Rotation paths and how fast each direction turns (deg/step):
Each turn is a multiple of 5 degrees from 10 to 175, or 0.
Each row of a path follows its step; steps can be skipped.
Path 1:
step 11: [  8 -13   4   7 -31  -5  -5  36  -2  12  -7  -8  -4  17  36 -20 -18  -2
  -8  41 -14  13  -3  14  -5   3  -9 -16   8 -19 -32  -9  13  -3   6  16
  23  19   5  -7  -9  -8  -9  24  11 -13  21  -4  -4   4 -11  17  13   8]
step 13: [-14 -16  17  -2  -7  -3  11  16 -30  11 -36   9   5 -27  14  -8  -5   6
   1  -9   0   6  10   0  17   0  -3 -13 -25   3 -22  -3  -4  27   4 -10
 -21   1  11   7   3 -11 -10 -17   3 -24  14 -12 -20  41 -20 -15  12  25]
step 23: [  8  -4  17  11   5 -15  17  41   1  10  -2  14   4   5  -7  -7   3   4
  20  18 -22   8   5   1   1  -4  10 -13  21   8  23  21   3 -16 -16  15
 -10  15 -21 -14  11 -20 -27  12  26   3  34 -16   9  29 -17   2  12  11]
step 26: [-22  -7  14  -6  -9  -9  -3 -32 -19   5   4  11 -13 -19   7  -4  -2  16
  18  29  -3  -5   0  -3   2   7  36  -7   5  28 -31   5  -6  22  -1 -17
 -31  14  11  -9  -8  22 -26  13  20   7  16 -19  -7   3 -16  -5   2  -5]
step 27: [ -5 -12  -2 -25  -4  25  23  22   4  11  -8 -26  -7  -3  24  20   1  26
   4  15   0   7  20  -8   1   6  29   3 -11  42  -7   3  -3   2 -11  -7
  -4   1   8  34  21  15   1  31 -17 -13  18  11  10  -4   1  12  -9  -8]
step 28: [ 12 -11 -11 -12   1   6  -4   6   7  21   2  -3 -25   1  11  19  13  -9
  22  11  39 -18  12 -14   4  20  16   6  15  12   6  34   9 -12   0   7
  -8  -4 -14 -13  20 -13 -14  10  13 -13  25 -37   2  32  17  -7  -8   5]
step 29: [ 11 -12 -24  -1  15   2 -15   0 -11  -6   0 -26 -23  13  16  -3   6  -5
   9  27  -9   6   8  -6  -6   8   2   8  -2 -19 -35 -31  11  -6 -33  38
  -1   7   6  16  17   3  -5  20  10 -10  16 -27 -11  15 -12 -10  18  -8]
step 30: [-17   2  -9 -10 -17 -13  22   3   3 -14  -2   4   6  -4  -2   5  11  -6
   4  37  -3  -9   5   9  27 -23   9  -7 -12  -3   3   8  12 -17  16  49
  -4  -9 -19   8  18 -19  -6  24  14  12  26  12   7  18  -1   5  28 -26]
step 31: [  5 -16 -12  18  13 -29   6  -4 -21  10 -15  28   4  -7  16   5 -20  12
  12  31  -3  -7  -4  16 -27 -23  28  -9 -10   5 -10  -7  -4  26  14   4
  10   4  -2  -6   4   0 -19  11   6 -11  20   7 -12  47  -3 -13   3   6]
[-4 -2  3  0 -4 -1 -2 -4  2 -5  5  3  1 -2 -2 -5  4 -2  4  2 -4  7 -4 -5
  0  0 -9  0 -3  5 -7 -1  6 -5  1  2  5  0  3 -2 -7  6  1  7  3  5  3 -3
  4  1 -4  3 -1 -9]
95
[-5  7 -3  3 -2 -2 -2 -2 -3 -4 -2  3 -3  7 -5  4 -9  3  4  6 -1  1  3  1
 -5  2 -3  5  2 -8 -2  1 -3  4  0 -3  2  4 -1  4 -2  1 -1  2 -7 -1  6 -8
  0 -3 -4 -1 -9  0]
145
[ 3  7  3 -4  4  9  2  0 -5 -3 -2  5  2  6  7 -6  0  0  0  3  0  0  6  1
  5  0  0 -6 -3 -2 -4  2 -1  0 -5  3  6 -1 -3  4  1  5 -1  4  0 -2 -8  2
 -2 -7  5  2 -2 -6]
140
[  5   7  -1  -6  -2  -2   6   0   3  -2  -2  -3  -4  -6   6   1  -3  -4
  -5   2   3   3  -1  -3   0   3   2   6  -3 -10  -5  -4  -2  -3   6   5
   6  -3  -1  -1   0   2  -1  -5   4  -7   6  -1   4   6   0   2   1  -2]
40
[ 1 -2  2 -1  3 -4  2  1  3 -4  1 -8  5  0  2  4 10  3 -3  6 -6 -3  2  4
 -1 -2  0  0 -1 -1 -7 -9  3  6  1 -4  2 -2  2  1 -4 -4  1  2 -3 -4  1 -7
  6 -9  6  1  1  4]
140
[-1 -5  4  0  6 -2  4  7  0 -2 -2 -4 -4 -3 -3 -8  1  5  1 -5  7 -2 -2  4
 -3 -3 -4  7  3 -3  2 -2  0  1 -6  4  4  1 -1  6 -2  4 -4  6 -1 -2  5  8
  1 -2 -3  6 -1  3]
160
Path 2:
step 0: [ -5   6  -9  -4  -2 -26  15  -5 -13  -9 -27  -6 -10  17   4 -16  19 -23
 -11 -24 -22  -5   1 -11  13 -20 -25  -9  12 -17 -17   0 -10  -4  15 -12
   7   3   3   4 -19  -1 -21 -18 -11  12  22   2 -19  -9  30  25   5  18]
step 6: [ -8 -16   2  -5  25 -14  13   7 -37   0 -15   8 -10   9 -21 -28   3  -6
  17  -5  10 -19  -3   1  -2  -1  22   8 -20  -7 -11   2  23  16  14  11
   1  11  -3  30  13   4  -8 -25  -9   5   8 -30  -6   1 -16  -3 -12  31]
step 8: [ -7 -11 -26  -9   3 -17  28 -12 -22 -19 -24  -6   6  25  -7 -16  12 -20
  -3  -1   8   6  -6   7   6 -25 -12   9   3  14   0  -5 -11  -1  -3  16
  15  14  -3  -6  -1  13 -33 -31   7   7 -12  -2  -3   9 -28  16 -31   5]
step 14: [  0 -16  -1 -30 -17  -8  -5   9  -7  -7   0  -3 -19  32 -14  -9  28  10
  27 -20 -34  -3   0  -2  14  -1  -9  -6  10 -19 -14 -14  30  21  13   7
  -2   1  10   2  13  -2 -13  -5 -18   0   0 -25 -19   2  -1  23   3  12]
step 15: [ -9   3 -13 -12   0  -4 -16  20  -3  -8 -13   3  -3  12 -29 -18  -1  -5
  17 -21  -5   0   9 -33  20   7 -25  13  31  13   5  -3   7  18  31  -3
 -25  -9  23  -6  -1   7 -10   2 -19  -1 -16  -9 -23   3   1   6 -26  -2]
step 22: [-30 -24  -3  -3  -7 -17  12  13 -17 -12 -27  12   6  16  14   5  -1  16
  11   4  -7 -13   6  21  -2  -9  -3   0  17   9 -14 -12  19   5  -4   8
  21   0  23  -2  -5 -10 -22 -13  -2  13 -19 -52  -7  -5 -14  -7 -11 -10]
step 26: [-16 -10 -19  12  12   7  17 -11 -22   7 -13  17   7   5 -10  -4  13  -6
  14 -20 -26  -4   1 -17   5   1 -21 -36  21 -19  21   3   8  -8  15 -10
  -9 -10 -11  20   3  26 -14 -29 -15  15  14 -11   2   1   2  26  -6   0]
step 27: [ -4 -12   3 -20  -5 -12  12  -4   4  -4   3 -10  11  25   0  -7  32   5
   7 -12 -22  13  10   0  25 -12 -39 -18  27  -2 -12 -21  14  -1  20   4
  -8   9  11  25   6   2 -12 -29 -22  19   4  -6  13 -17   8  -3  -1 -10]
step 29: [-23   9  -4  25 -26 -13   6   8  -2  13 -11   5  15  15  -6 -21  27   2
   1 -40  -8 -11   2   8   7  22 -12   2  41 -11  17   3  -1 -11  11  -9
   2 -18   3  -1 -10  -1 -11 -24 -20  -3  -8   3 -12  -8  27   0 -11   5]
[ 1  5 -6 -4  5  3 -1 -5 -7  2 -4 -8 -3  2 -1  5  0  1  3 -4  1  0  3  2
  4  0  7 -2 -5  2  0 -3  1  4  2  1 14  5  1 -2 -3 -6  1  3 -2  2 -1 -4
 -1 -1  5  6  4  0]
130
[ -7  -3   2   0   1   1   4   1   3   3   5  -2   6   4   4  -2   3  -1
  -1  -1   5  -1  -4   4   6   3   2  -2   0  -7  -4   1   2  -4 -10   1
   2  -6   5  -2  -4   0   2   3   2  -3  -8  -1  -5   1  10  -4   3  -1]
40
[  2   2   2  -2  -5 -12   2  -1  -7   5  -1  -3  -8  -3   4  -8   2  -6
  -5  -1   5   0   1  -3   5   2  -1  -1 -10   2  -6   1  -4   0  -2   1
   1  -2  -5   0   4   1   7  -3   2  -2   0   4  -3   2   0   0  -4   5]
10
[  1   0   3  -3  -4   7   1   4  -4  -3   1   1  -1   1  -3   0   5  -1
  -3  -4  -9   1   1   1  -1  -1   2   0  -3   4  -4   4   2 -10  -8  -3
   0   5  -4   9   3   1   1  -1  -4   2   5   6  -6  -3   3   3   7  -6]
110
[-1  4  3 -7 -8 -3 -1  7  0  9  4  4 -1 -2  6 -5  0  9  4  1 -3  2  2  7
 -3  6 -1 -4  5 -1  5  0 -1  2 -1  7  3  3 -4  0  1  3 -2 -2 -1 -1  2 -5
  2  0  4  2  5  3]
145
[  6  -4   6   2   0  -2   0   5   3  -4  -1   1  -2   0  -4  -8  -7   4
   4 -10   3   0  -1  -1  -3  -2   5   5  -3   0   1  -1  -1  -2   2   0
   1   7   4  -5  -3  -2   1   0   1  -1   7   1  -2   6  11  -5  -5  -1]
25
[ 8  2 -1 -2  9 -6  2  1  6 -7  4 -5  3 -5  2 -4  1 -2  7  2  0 -6 -2  3
 -1  1 -1 -5 -2 -2 -3 10 -2 -1  0 -1 -4  1  0  0 -1  1  3 -4 -6 -1  0 -6
  2  0  0 10  1 -2]
55
